Here are some numbered points:
[ 0.3  0.   0.1 -0.3  0.1  0.5  0.9 -0.4  0.1 -0.1  0.5 -0.5 -1.3 -0.4 -0.1 -0.3 -0.4 -1.3  0.3  0.1 -1.3 -2.  -1. ] 0
[-1.3 -0.3 -0.4  0.8 -0.6 -0.4 -0.3  0.4  0.  -0.6 -0.1 -0.8 -0.1 -1.1  0.  -1.1  0.6 -0.5  0.1  0.3 -0.7 -0.7  0. ] 1
[-0.8 -1.   0.2 -2.7  0.  -0.1 -2.  -2.3 -0.6 -1.8 -1.3 -0.1 -1.8  0.3  0.3  0.1 -1.  -1.  -1.3 -1.8 -0.1  1.2 -0.7] 2
[ 2.4  0.3 -1.  -0.3  0.1  0.3 -0.1 -0.5  2.8  2.5 -1.4  1.1  2.4  1.6  0.   0.1 -0.9  1.1 -0.2 -0.7  4.3  3.1 -0.6] 3
[-0.3  0.3 -0.6  0.3  1.2  0.3 -0.1 -0.2 -1.1  0.5 -0.3  0.4  1.  -1.1 -0.8 -0.4  0.7  0.  -0.1  0.6 -0.5 -1.3 -0.8] 4
[ 2.6 -0.4 -1.  -0.6 -0.7 -0.8 -0.4 -0.3  1.   1.1 -0.4 -0.8  0.8 -0.4 -0.1  0.  -0.1  0.   0.3 -0.4 -0.4 -1.1 -0.1] 5
[ 0.7 -1.1  0.7  0.7 -0.2 -0.5  0.3  0.3 -0.4 -1.  -0.3 -1.6  0.  -1.  -0.2  0.4 -0.1 -0.2 -0.8 -0.6 -1.1  2.7  0. ] 6
[-0.9 -0.5 -0.2  0.5 -0.9  0.3 -0.4 -0.6 -1.3 -0.5 -0.4 -0.7 -0.3 -0.4  0.6 -0.7  0.2  0.2 -0.2 -0.1 -1.3 -1.7 -0.3] 7
[-2.5  0.2 -0.1 -0.1 -1.   0.2 -0.2 -0.6 -0.8  0.   1.1  0.  -0.8  0.4 -0.1  0.   0.2  0.9  0.1  0.2 -1.5 -1.  -0.2] 8
[ 1.2 -2.1 -0.6 -0.4 -0.3 -0.7  0.6  0.1  0.5  1.2  0.2 -0.1  0.2 -0.3 -0.3 -0.9 -1.1  0.3 -1.  -0.6 -1.6  1.1 -0.5] 9
[-0.3  0.   1.5  0.6 -0.1  0.5  0.3 -0.2  0.6 -1.5 -0.5 -0.3 -2.  -0.7  0.3 -0.2  0.4  0.1  0.   0.3 -1.9 -1.2  0. ] 10
Which three points above are nearest to each new point? Their numbers follow each, nearest first.
[ 0.4  1.4  0.7 -0.3 -0.1  1.   0.2  0.2  0.5  0.5 -0.2  4.7 -0.4  2.6  1.4  3.2  1.6  0.   1.5  0.   0.8  1.3  3.6] 8 10 4
[ 0.  -0.4  0.7  0.4 -1.   1.4  0.  -0.5 -0.8  2.5  0.  -0.1 -0.7 -0.8 -0.8 -0.5  0.   0.3 -0.4 -0.4 -0.6 -1.3  0.3] 7 4 0
[-0.8 -0.9  0.3 -0.5  0.3 -2.7  0.1 -0.1 -1.  -1.8  0.5  0.1  0.1 -0.1 -0.4  0.5  0.3 -0.3 -0.3 -0.2 -0.5 -0.4  0.4] 1 7 8
[0.  2.2 1.2 0.9 0.  0.6 0.1 1.1 0.8 0.1 1.1 2.6 0.1 3.5 1.4 3.4 2.2 1.5 1.8 0.9 1.9 0.3 1.9] 8 10 4
[-0.6 -0.8  0.1 -0.1  0.9 -1.6 -0.5 -0.2 -0.6 -2.7  0.6 -0.4 -0.6 -0.6  0.1 -0.3 -0.7  0.2  0.6 -0.7 -0.4  0.3  0. ] 1 6 7
[-0.9  0.6  0.5 -0.9  0.  -0.2  0.4  0.3  0.1  0.2  0.7  5.3  0.5  1.2  0.6  0.3 -0.3 -1.5  0.5 -0.2  1.3  3.7  2.8] 9 3 6
[ 0.5 -0.7 -0.6  0.3  0.5 -0.5 -0.5 -0.5 -0.2  0.1  0.1 -0.6 -0.6 -1.7 -0.2  0.1  0.  -0.1 -0.6  0.  -1.4 -0.1 -0.3] 1 4 7
[ 0.6 -0.5  1.1  0.  -0.5 -0.2  0.2 -0.3 -0.2 -0.3  0.1 -1.  -0.5  0.1 -1.1 -0.8 -0.6 -0.3 -0.4 -0.2 -1.4 -1.2 -0.7] 0 7 10
[ 1.6  1.2 -0.2  0.3  0.1  1.4  0.1 -0.2 -1.   0.2  1.3 -0.1  0.1 -0.8 -1.  -0.9  0.2 -0.3 -0.4  0.7  0.5 -1.2 -0.1] 4 0 1
[-0.8 -0.6 -0.7 -0.3  0.5  0.   0.7 -0.4 -0.8 -0.1 -0.6 -0.1  1.2 -0.3 -0.7 -0.6 -0.1  0.  -0.3 -0.3 -1.5 -1.  -1.1] 4 7 1
[ 0.3  0.4  0.2  0.2 -0.2  0.8 -0.3  0.3 -0.6 -1.1  0.  -0.4 -1.8 -0.1 -0.1 -0.3 -1.  -0.5 -0.2 -0.1 -2.7  0.2  0. ] 10 0 7
[-0.6  2.1  1.8  1.3 -0.1  1.1  0.3  1.4  1.2 -0.2  1.8  2.   0.2  3.7  2.2  2.9  1.7  1.7  1.6  1.4  1.9  0.6  0.9] 8 10 1
[ 0.8  0.3 -0.4  0.5  0.9 -0.4 -0.2  0.3  1.7  1.2  0.5 -1.6  0.  -0.8 -1.   0.   0.6  0.5 -0.2 -0.2 -0.5  0.9  0.1] 5 9 1
[ 0.7  1.7 -0.3  0.7  0.  -0.2  0.3  0.4  0.7  1.9  0.4 -1.8  0.9  0.7 -0.4 -0.3 -0.3  0.6  0.  -0.1  1.4 -1.8 -1. ] 5 4 0
[ 0.7  2.1  0.8  0.2 -0.1  0.7  0.   0.7  0.5  0.7  0.3  3.4  0.   3.1  1.3  3.4  2.2  0.8  1.7  0.2  1.5  0.1  2.9] 8 4 5
[-0.1  0.6  0.7 -0.6 -0.2  0.9  0.1  0.2  0.5  0.6  0.   5.5 -0.3  1.8  1.3  1.9  0.6 -1.1  0.8 -0.2  1.   3.   3.8] 3 8 6
[ 1.   1.7  1.8  0.9  0.1  3.5  2.3  1.   2.8  2.1  0.   1.8 -0.3  2.8  3.   0.9 -0.9  1.9  1.   1.3  1.7  2.7  0.5] 3 10 9
[-1.2 -0.2 -0.3 -0.1  0.7 -0.3  0.1  0.   0.1 -0.9  0.1 -1.1  0.6 -1.2 -0.2 -0.9  0.1 -1.2  0.5  0.4 -0.3 -0.7 -0.3] 1 4 7
[-2.  -1.6 -1.5  0.3  0.9  1.   0.4  0.  -0.8  2.3 -0.2 -0.7  0.9  0.1 -0.2 -0.6  0.6  0.1  0.1  0.5  0.5 -0.1 -0.7] 4 1 7
[ 3.   0.3 -0.2 -0.3  0.4 -0.7  0.9 -0.2  0.7 -0.2  0.  -0.4  2.9  0.   0.5  0.  -0.1 -1.   0.2  0.3  3.  -0.9 -0.1] 5 4 3
